The same turns and mirrors carry the whole set onto itself and the rows of a family onto each other. Which other rows belong to the same family as each row named below? List them in the order they appear above.
These 40 rows form 5 families of 8 rows each.
J_305: [ -5.3  10.6   4.1  11.6  10.8 -18.3  27.9   9.5 -29.9 -13.1   2.0  -5.3
   2.5 -15.4  -4.9  -7.1  -3.1  -1.8  -2.5  10.5  24.5  26.3  -5.8  -1.1
 -20.4  -1.0   5.1]
J_797: [ -1.2  -5.6   6.0   8.2  15.4  -4.4   2.4   6.1 -15.4  -7.7  -6.9  -5.4
  10.9 -12.1  10.1  -6.9   7.2   2.0   0.5   8.4  18.9   8.6  -8.2   0.2
 -12.4  -4.8  -7.0]
J_187: [-12.3  18.5 -10.0   0.4  13.8 -15.9  10.4  14.8 -14.9  -7.6   1.8  -1.4
 -11.7  -6.3   5.5  -8.4  -1.9   7.4  -3.4  19.5  25.1   5.9   7.8   9.6
  -6.8   3.1  -1.2]
J_968: [-12.5   1.7 -15.7 -16.4  10.9 -10.9  -0.5   7.9  -7.6   2.4 -14.1  -0.8
   5.7  -9.9   7.1  -9.2   3.8  -0.9  -8.0   3.5  36.0   3.0 -11.3  14.2
  -4.2  17.2  -8.5]
J_386: [  1.8  -4.8 -13.4 -10.4   5.9 -11.9  12.9   4.3 -20.3 -12.7   1.3   8.2
   9.5 -22.9  -8.2 -14.0  -9.5   3.5  -9.5   7.7  35.6  10.5  -6.0  12.2
  -7.2  -7.4  -3.0]
J_854: [-15.8  17.1   6.8   9.0  14.6 -17.5  10.3  10.0 -19.1   3.4 -15.4  -5.2
   0.5   1.3   6.3   3.1   6.4  -6.4  -2.7   5.2  26.3  15.1 -11.9   0.8
 -15.0  22.8  -2.7]
J_818: [ -8.4  14.4 -10.7   2.4  14.0 -17.3   9.9  17.1 -17.0  -8.2   1.6  -2.4
 -10.7  -6.4   3.8  -8.8   0.3   9.8  -5.6  16.8  25.1   6.5   9.0  10.0
  -2.1   3.1   2.2]
J_42: [  0.7  -3.1 -16.5 -12.8   5.5 -10.1  15.1   6.5 -18.1 -14.5   4.6   1.5
   8.3 -23.1  -8.2 -15.1  -5.6   1.0  -6.7   8.8  35.8  13.1  -5.4  12.6
  -7.0  -7.8   0.2]
J_140: [-10.0  16.8  -9.4   7.3  14.8 -16.0   8.8  14.1 -13.3  -6.1   1.8   3.9
  -8.3  -9.0   5.0  -9.1   1.7   9.2  -5.6  21.1  26.0   8.0   7.6   8.0
  -3.9   4.4  -1.4]
J_381: [  0.9  -1.5 -12.3 -12.4   7.9 -10.1  19.1   8.8 -17.6 -10.8   2.9   1.8
   9.7 -24.5 -10.1 -17.1  -8.4   1.2  -8.4   3.7  35.6  15.6  -1.8   9.6
  -6.4  -8.2  -0.2]
J_256: [-10.5   3.8 -13.9 -14.3  11.1 -14.4  -3.1  10.2  -7.1   1.7 -12.7  -0.3
   4.4  -7.6   8.2  -4.2   6.0  -6.6  -4.2   5.2  35.6   4.7 -12.4  15.8
  -2.0  15.5 -10.7]
J_772: [ -0.6  -6.3   6.3   4.6  13.6   1.0   4.4   6.1 -14.7  -3.8  -7.1  -0.8
  13.1  -9.1   7.4  -9.1   9.4   1.3   1.8   9.2  19.0   9.6  -9.7  -2.4
 -10.8  -0.5  -3.4]
J_706: [ -8.2   0.8 -14.1 -12.9   9.6 -12.1  -1.1   7.0  -7.3   3.2 -15.5  -1.6
   2.3  -6.9   7.4  -5.7   3.3   0.8  -8.0   2.8  36.5   3.3 -11.0  16.7
  -5.3  14.9 -12.6]
J_969: [ -6.5  10.4   5.1   8.0   8.8 -20.5  26.5  10.3 -29.5 -13.0   3.6  -1.4
   7.0 -13.9  -6.6  -5.0  -4.6  -3.5  -2.7   8.1  24.4  24.0  -4.0  -4.7
 -16.9  -1.8  10.8]
J_813: [ -4.1  -3.9  -1.1  -5.4   9.6 -14.6  14.4   2.5 -27.7  -2.6 -13.7  -3.4
  25.8 -14.9  -4.2  -1.4   2.6  -9.1  -5.2  -3.3  31.5  21.7 -22.3  -0.7
 -15.7   9.1  -5.8]
J_908: [ -6.3  -3.1   1.8  -7.2   4.3 -15.5  15.4   0.0 -20.0  -1.9 -13.8  -0.7
  20.3 -14.5  -3.1  -2.1  -1.6 -12.3  -5.1  -6.0  35.9  20.8 -24.2   1.7
 -20.4  10.0  -4.3]
J_411: [ -3.6  -5.6   0.2  -4.9   4.5 -13.6  14.4   0.8 -23.2  -2.5 -13.2  -2.3
  20.2 -15.8  -6.2  -4.0   1.6 -11.5  -5.3  -7.4  35.4  23.0 -23.4   2.5
 -14.4  11.1  -2.2]
J_45: [ -9.7   3.2 -14.1 -15.2   9.4  -9.6  -2.6   6.7  -7.4   2.1 -12.9   1.7
   6.2  -6.5   2.9  -5.1   3.8  -3.5  -6.8   3.4  37.7   1.5 -11.9  14.4
  -1.3  16.1  -7.7]
J_888: [ -0.6  -4.7   6.8   6.8  16.6  -0.1   4.1   1.8 -11.7  -6.3  -8.4  -3.4
   8.3 -13.2   7.8  -7.0   7.5   4.0   1.3   8.4  21.1   8.9  -5.7  -1.3
 -10.0  -1.9  -6.3]
J_105: [ -1.5  -6.3 -14.9  -9.4   5.0  -8.6  17.3   6.7 -18.1 -14.9   1.8   4.2
   7.0 -20.5  -8.5 -16.7  -8.9   1.7  -8.3   7.6  36.2  11.5  -3.8  12.1
  -6.8  -7.7  -4.4]
J_138: [  0.7  -3.8   5.3   8.2  13.8  -2.3   3.8   4.4 -13.1  -4.1  -8.0  -5.7
   7.8 -13.1   4.8  -6.2   5.0  11.1   1.5  11.8  19.0  10.4  -8.3   1.8
  -5.8  -4.2  -3.7]
J_174: [ -3.3  11.0   6.0  11.8   7.6 -18.7  25.5   7.9 -30.5 -12.6   2.8  -2.5
   2.6 -12.0  -7.7  -2.9  -4.0  -3.4  -1.2   8.5  24.7  25.6  -4.3  -2.1
 -16.9  -3.1   5.4]
J_406: [ -4.1   9.0   3.6  10.2   9.0 -15.1  28.2   6.7 -29.6 -10.4   0.6  -3.0
   4.2 -13.9 -11.3  -8.6  -5.8   0.8  -4.6   9.6  25.3  24.5  -4.2  -4.1
 -19.4  -1.7   7.1]
J_260: [-16.5  16.0   4.5   5.4  12.3 -20.8  12.4  13.1 -16.9   2.9 -13.4 -11.5
  -0.2   1.9   9.0   2.9   8.2  -5.8  -1.6   3.1  25.5  16.8  -9.0  -0.1
 -15.1  20.4   0.8]
J_704: [ -6.0   8.3   5.0  13.1  11.2 -22.2  28.0   9.3 -29.3 -10.4   2.1  -6.5
   3.0  -9.9  -3.0  -5.9  -4.3  -4.5  -3.4   9.8  23.6  29.6  -2.8   1.9
 -15.0   0.8   5.5]
J_891: [ -5.1  -3.9  -0.9 -11.6   5.4 -13.6  16.3   2.7 -23.3  -2.3 -14.0  -7.3
  17.4 -12.6  -8.0  -3.9  -1.4 -14.8  -3.3  -6.4  34.9  21.1 -24.1   4.1
 -17.3   9.5  -2.0]
J_425: [-14.2  19.1 -16.5  -8.8   6.5 -30.8  20.8  10.8 -22.1  -4.6  -5.2  -2.6
  -4.3 -12.2 -10.2  -3.5  -9.2  -6.9 -10.6   5.6  41.9  20.0  -6.8  14.4
 -10.7  14.5  -0.1]
J_349: [ -0.2  -6.6   5.3   5.9  15.8   2.1   3.4   4.8 -15.0  -6.2  -6.4  -5.2
   8.5  -8.6   5.4  -8.3   7.9   7.2   1.6   9.4  20.6  10.2  -9.2   1.7
 -10.8  -2.0  -5.5]
J_550: [ -5.0  -3.5   0.5  -6.6   7.9 -12.6  14.0   0.3 -27.4  -2.9 -13.7  -4.3
  19.5 -16.1  -7.1  -0.6   0.9 -13.3  -6.0  -5.1  35.7  20.1 -24.2   3.2
 -17.1   7.4  -4.3]
J_307: [-13.6  16.8   5.5   9.1  15.1 -18.9  11.1  13.0 -23.8   5.1 -14.1  -9.3
   2.1   1.0   4.7   4.2   5.8  -8.1  -0.7   4.1  28.1  17.0  -8.4  -1.0
 -11.0  20.5   0.8]
J_731: [ -1.4  -4.2 -16.0 -13.6   4.9 -10.8  14.3   3.9 -12.7 -13.5   1.7   5.7
   6.9 -22.9  -7.2 -17.3  -5.7   2.5  -8.0  10.7  32.8  12.5  -7.9  13.2
 -10.2  -6.6  -4.1]
J_372: [-10.2  17.3 -10.4   3.0  11.9 -14.9  11.5  15.9  -9.7  -8.2   2.8   0.6
 -10.8  -6.0   5.3 -11.7   0.2   8.1  -3.3  18.8  26.6   7.7   6.8  10.2
  -4.9   7.7   1.5]
J_530: [-13.9  16.8 -14.8 -13.2   2.9 -28.3  23.1  10.9 -21.8  -2.5  -5.5   2.1
  -1.5  -8.8  -9.3  -3.8  -8.3  -4.3 -11.4   2.4  42.1  18.6  -6.8  11.9
  -9.9  17.8   4.8]
J_994: [-15.4  14.9 -15.4 -13.3   5.5 -30.0  21.2  12.8 -23.4  -3.5  -5.2   2.8
   1.2  -7.9  -6.4  -6.1  -6.1 -15.3 -10.8   1.4  41.1  18.7  -7.0   9.2
 -15.5  17.1   0.2]
J_834: [-15.2  17.6 -16.5 -11.0   1.6 -29.3  21.0  14.0 -26.4  -3.6  -2.9   0.1
   0.2  -8.8  -8.6  -5.3  -7.6  -8.1 -10.4   3.5  39.7  19.7 -10.0  13.3
 -11.2  16.3   2.7]
J_781: [-14.8  20.5 -15.1  -9.7   4.4 -29.6  22.1  11.5 -22.5  -4.6  -4.4   1.6
   0.6 -13.2  -7.4  -4.1  -6.8 -12.7 -11.2   4.3  41.4  17.7  -8.1  11.6
 -10.8  16.7   2.6]
J_394: [ -8.7   2.9 -15.3 -17.9   8.1 -10.0  -3.1   7.9  -7.3   2.7 -15.1   3.4
   6.2 -11.1   1.1  -6.3   3.1   0.2  -5.7   3.7  36.7  -0.3 -12.1   9.2
  -6.5  12.2  -9.0]
J_442: [-10.8  15.3  -8.9   0.6   9.7 -17.6  10.5  14.9  -9.2  -5.0   0.8   0.5
 -16.7  -6.2   2.8 -11.2  -3.7   5.0  -4.2  16.8  28.6   7.9   7.4  11.7
  -5.6   3.8   2.3]
J_819: [-14.4  19.0   5.1   5.2  13.3 -20.8   7.6   9.1 -19.5   4.8 -13.2  -7.6
   1.4  -1.5   8.0   4.3   8.4  -5.9  -0.8   4.3  24.5  17.0 -11.9   0.3
 -14.2  22.0   1.2]
J_860: [-15.8  12.8   2.1   7.5  11.4 -22.2   6.2   8.4 -18.9   3.1 -16.1  -4.9
  -0.7   3.4   8.2   4.6   7.5  -5.5  -0.7   9.7  24.3  13.7 -13.3   1.2
 -14.9  21.3  -3.4]

The rest of the family of J_386: J_797, J_818, J_706, J_969, J_908, J_260, J_530
The rest of the family of J_105: J_187, J_968, J_411, J_888, J_174, J_834, J_819
The rest of the family of J_704: J_381, J_813, J_138, J_994, J_394, J_442, J_860
The rest of the family of J_349: J_305, J_854, J_42, J_45, J_550, J_372, J_781

